(in the rows, 128 means zero)
The same turns and mirrors carry the whole set onto itself and the rows of a family onto each other. Which other rows belong to the same family as each row named below? List them in the order they appear above.
These 15 rows form 3 families of 5 rows each.
koviv: [159 159 132 121 118 128 135 144 148 102 135 125 109 138 152 123 134  95
 141 107 136 135  88]
Dezo: [153 109  75 128 129 138 129 159 128 122 117 130  91 148 136 153 129 151
 140 110 136 118 110]
sodut: [129 155 162 159 120 134 135 158 118 131 149 115 145 123 142 105 134 130
 105 108 124 114 129]
tola: [152 120  77 134 117 144 117 165 140 122 113 123 116 162 141 140 109 160
 139 129 143 113 102]
Zesaf: [111 146 141 135 164 122 124 144 127 126 103 162 121 145  84 125 162 154
  77 122 131 120 124]
rozif: [124 158 153 144 158 131 129 137 142 117  94 155 144 152 118 122 171 131
  78 134 133 120 113]
guke: [148 150 121 110 121 127 148 154 126 104 141 131  95 126 118 116 134 110
 137  90 130 138  89]
fak: [126 172 164 143 113 130 120 164 127 129 152 121 142 134 109  96 111 139
 112 113 133 126 111]
levuv: [156 159 119 112 115 137 139 157 139  96 130 125 124 147 126 107 122 118
 139 107 143 140  65]
Kov: [115 157 140 144 154 133 122 152 134 123  98 150 152 158  96 113 148 161
  75 138 141 120 109]
Nidol: [156 112  84 142 134 145 132 153 140 117 103 125 117 156 166 151 139 141
 128 127 139 109 107]
Fiben: [130 153 122 124 141 122  78 139 168 127  97 156 110 178 108 154 121 150
 119 151 142 121 120]
foma: [130 146 135 141 142 121  83 133 163 135 109 144 109 167 138 163 132 136
 114 145 132 111 147]
Soso: [119 157 159 142 131 122 131 160 113 130 152 130 122 118  98 105 133 138
 104  95 122 126 132]
zegur: [129 135 114 125 150 116  90 138 150 130 102 158  82 161 106 165 130 146
 120 133 133 120 138]

Which other rows belong to the same family as zegur? Dezo, Zesaf, guke, Soso
Which other rows belong to the same family as levuv? tola, fak, Kov, Fiben
Which other rows belong to the same family as koviv? sodut, rozif, Nidol, foma

The same turns and mirrors carry the whole set onto itself and the rows of a family onto each other. Which other rows belong to the same family as each row named below? List them in the order they appear above.
These 40 rows form 5 families of 8 rows each.
Bokit: [168 128 116  94 143  95 132 142]
Kupof: [137 129 117 127 152 139 130 163]
tib: [153 106 131 107 104  91 126 108]
rus: [135  96 129  84 139 120 103 139]
Tud: [136 123 158 126 137 135 142 132]
lovi: [127 104 124 148 107 137 112 119]
zup: [138 127 106 131 148 145 120 159]
Saz: [138 121 110 121 147 141 118 167]
pema: [159 143 109 148 116 112 141 127]
sib: [162 138 106 148 126 108 146 134]
Peven: [147 124 160 131 139 123 141 131]
Zuki: [150 108  76 119 117 115 107 148]
vin: [124 106 122 143 107 141 113 124]
pina: [149 109  79 112 110 116 108 140]
Mozu: [145 132 156 121 144 116 142 129]
pob: [165 125 102  94 147  95 128 145]
sipe: [131  91 136  91 137 132 110 134]
vokup: [134  90 131  88 134 126 108 139]
luf: [124 102 126 138 107 145 110 128]
mulig: [141 125 109 131 154 143 125 158]
Koz: [131  95 133  95 141 131 104 146]
pibi: [153 105 123 112  99  97 118 101]
vuf: [164 126 115  91 145 100 133 147]
laza: [166 130 114  99 145  91 137 137]
Luza: [154 108  81 110 110 102 106 135]
zula: [154 113 132 119 104  99 125  99]
fogab: [140 124 161 121 134 120 139 119]
tula: [150 108 130 109  97  94 120 108]
gadi: [123 109 133 143 106 141 119 121]
Nide: [131  94 133  92 128 128  98 130]
rebos: [153 106 134 101 103  99 116 107]
pefem: [161 140 103 147 114 105 138 132]
disa: [157 125 123  92 149  92 133 139]
rikug: [146  98  83 119 108 120 103 140]
Ruki: [161 137 103 143 109 104 141 120]
fotib: [155 136 109 152 113 115 143 126]
Zopor: [138 129 103 138 147 140 131 160]
ref: [135 107 115 148 102 143 113 127]
vevav: [141 106  80 108 112 113 104 136]
Sikik: [142 124 161 126 140 119 139 126]

Which other rows belong to the same family as Koz? Mozu, pob, gadi, rebos, rikug, Ruki, Zopor
Which other rows belong to the same family as Bokit? pema, vin, pina, vokup, mulig, tula, Sikik
Which other rows belong to the same family as Zuki? Kupof, rus, luf, pibi, laza, fogab, fotib

The same turns and mirrors carry the whole set onto itself and the rows of a family onto each other. Which other rows belong to the same family as each row named below? List them in the order they appear above.
These 32 rows form 4 families of 8 rows each.
bar: [100 145 130 124 147 165 170 137 112 123 137 115 126 125 155 122 111 137
 116 150 149 144 105 141 122 100 135 143  97 138 129 124 178 113 140 123
 142 133 118 117  98 122 124 120 107]
siso: [115 144 115 167 142 130 100 173  79 112 127 156  99 143 122 136 126 166
 110 107 108 141 119 154  99 135  97 173 149 117 131 147 112 100 153 113
 157 124 117 151 136 145 142 147 138]
duvi: [112 151 110 159 129 124 101 172  74 110 135 149  98 146 121 131 130 168
 108  97 111 136 116 153 109 116 116 183 149 109 129 141 116 101 143 111
 161 130 120 153 143 153 141 136 124]
semil: [ 94 121 151 134 138 168 139 132 102 125 154 124 122 133 110 127 132 110
  78  99 100 124 131 153 164 112 115 132 120 125 162 140 134 120 118 154
 162 120 119 130 101 131  88 122 130]
Vokuz: [117 155 114 151 118 128 108 172  74 106 137 154 100 143 121 143 115 173
 126  99 107 141 113 139 115 121 112 170 153 110 141 148 114 114 142 105
 159 125 118 154 148 152 137 149 131]
gib: [107 142 137 128 133 137 133 153 138 122 128 126  90 140 123 139 150 140
 153 124 145 146 110 179 139  91  84 124 111 115 135 142 186 144 133 114
  94 121  95 111 106 138 127 148 148]
dif: [121 130 132 136 125 143 148 133 100 125 132 161 107 117 111  95 113 152
 107 106 104 118 150 155 136  93  65 148 105 130 134 147  94 115 104 128
 172 100 116 140 157 135 113 109 156]
zab: [116 120 131 149 135 134 155 141 100 119 129 159 106 135 110  91 119 141
 105 104  98 122 156 159 131 100  66 153 105 128 132 159  96 118 106 116
 172  93 109 134 144 148 119 110 162]
Zonip: [103 129 164 154 113 139 129 138 113 132 125 163 100 189 129 133 164 174
 120  89 104 126  93 152 156 130 124 148 142 114 137 141 150 130 122 116
 120 126 118 155 111 139 124 128 123]
pona: [106 132 161 122 133 159 132 121 116 113 155 121 117 124 104 113 134 108
  77 108 106 134 129 157 170 122 108 140 124 132 155 150 128 114 142 149
 157 112 111 134 105 130  91 128 122]
pato: [107 149 142 130 156 170 159 118 119 126 129 115 124 124 159 132 100 147
 120 147 137 134 109 161 125 103 141 133  97 129 148 131 173 104 150 141
 155 109 122 127 118 108 115 117 121]
bup: [ 99 152 143 127 133 140 147 142 127 123 122 130  80 153 131 129 142 142
 147 129 149 141 115 179 142  95  77 130 113 106 132 134 191 139 128 105
  98 128 112 102 104 145 126 136 156]
palo: [103 144 113 132 131 161 117 146 139 126 109 159  82  98 109 106 123 144
 146 133 134  93 157 175 139  86  81 156  95 101 100 155 135 136 145 113
 135 139 106 132 118 147 148 109 130]
dile: [101 149 150 133 139 143 132 137 126 116 122 136 103 147 123 151 136 141
 165 115 150 131 106 182 159  85  87 136 121 122 136 145 179 138 128 114
  90 107 121 115 118 152 135 150 146]
fadi: [114 145 101 144 156 167 138 141 100 132 135 134 103 121 119 147  80 156
 163 127 105 132 115 139 111 110 114 162 106 116 153 170 162 139 149  94
 175 148  94 159 110 143 150 115 119]
sada: [106 127 165 166 132 141 143 134 111 130 143 165  98 193 126 124 168 167
 107 109 111 137 104 158 146 136 112 159 137 113 126 128 151 135 130 120
 120 121 124 156 100 145 129 135 134]
fas: [119 145 106 124 129 162 123 139 154 142 115 155  77  99  93 112 128 139
 153 124 130 107 153 173 147  84  87 147 103 102 106 148 140 138 130 115
 137 127 106 147 138 137 144 115 129]
leza: [106 143 132 128 144 183 167 136 106 130 137 102 135 119 152 136 109 139
 130 131 140 133 106 149 125 105 140 144  98 124 147 119 179 114 141 134
 154 123 120 115 116 111 121 121 118]
Mok: [102 146 136 130 149 178 170 131 112 128 131 118 136 127 156 123 110 150
 134 140 143 140 113 148 124 107 129 145  89 128 132 114 186 110 143 134
 152 125 106 119 104 129 115 111 109]
pagip: [110 146  94 142 166 156 131 148  98 126 141 128 103 121 126 148  87 155
 154 135 105 128 129 142 108 106  98 164 109 122 156 174 157 138 148  97
 166 137  87 147 109 164 153 108 121]
Vak: [110 146 103 137 171 154 135 147 109 129 133 137 101 122 125 138  91 155
 142 135 114 114 120 136 101 115  98 162 112 126 147 184 164 129 156  89
 170 150  83 143 107 145 156 114 118]
Vum: [109 120 127 148 136 139 141 132  93 115 132 157 118 125 121  93 125 148
 106 112 110 115 149 165 137 101  60 178 101 131 121 156  98 115 112 122
 172  91 107 137 146 140 114 114 156]
Tabo: [ 94 115 131 140 142 152 138 117  99 115 151 128 118 142 119 118 142 105
  73 115 115 146 133 158 167 117 110 151 126 130 153 133 135 118 121 153
 160 120 113 130  83 135  92 122 133]
Vele: [119 142 103 135 139 154 119 138 146 133 112 155  84 109 104 108 125 147
 152 123 152 102 154 183 165  87 102 157 114 110 111 160 146 135 127 111
 128 131 121 147 141 138 148 100 134]
Giv: [131 150 121 150 126 141 110 168  81 108 141 141  93 145 122 138 104 163
 113  99 114 139 107 141 114 139 114 179 150 101 119 155 127 110 147 110
 165 135 131 144 155 157 136 142 142]
fudot: [113 137 109 142 179 163 134 140 100 124 144 130  96 125 119 151  73 152
 147 139 102 125 121 150 114 118 127 147 103 122 146 175 163 141 139 100
 174 142 109 151 120 153 157 119 132]
Pugo: [109 122 168 163 120 130 140 131 108 124 137 156 107 195 130 115 166 167
 116  93 106 133  94 151 142 128 113 148 133 124 131 133 154 134 124 120
 120 129 105 152 102 140 133 126 129]
Rudoz: [105 140 141 124 126 146 140 139 129 129 116 128  92 148 125 140 155 141
 164 117 139 140 103 183 144  98  87 120 112 119 135 139 179 141 116 109
  96 115 109 109 123 136 138 144 148]
peliv: [119 132 178 158 111 149 130 122 110 127 128 168 104 190 130 139 143 170
 126  89 110 131  82 153 149 129 109 157 134 115 130 145 143 128 141 125
 125 132 120 149 105 155 123 124 130]
tam: [128 123 137 134 124 142 145 134  96 115 129 153 105 118 102  79 116 143
 113 109 113 135 138 168 146 104  70 153 101 146 130 164  95 119 109 111
 163 115 122 137 154 138 123 103 156]
Nin: [ 95 125 142 134 134 161 139 136 105 123 158 128 122 141 118 118 145 104
  73 100 115 136 136 163 161 120 117 137 119 119 150 130 138 117 132 156
 165 124 114 117  96 142  88 131 130]
rer: [118 144 109 134 140 158 134 146 150 129 108 166  80 101  99 112 131 156
 142 132 138 106 159 174 135  81  96 154  99  97 101 148 135 129 138 117
 135 126  97 140 133 137 150 106 128]

Which other rows belong to the same family as pagip? duvi, gib, zab, Mok, Pugo, Nin, rer
Which other rows belong to the same family as palo? bar, siso, bup, sada, Vak, Vum, Tabo

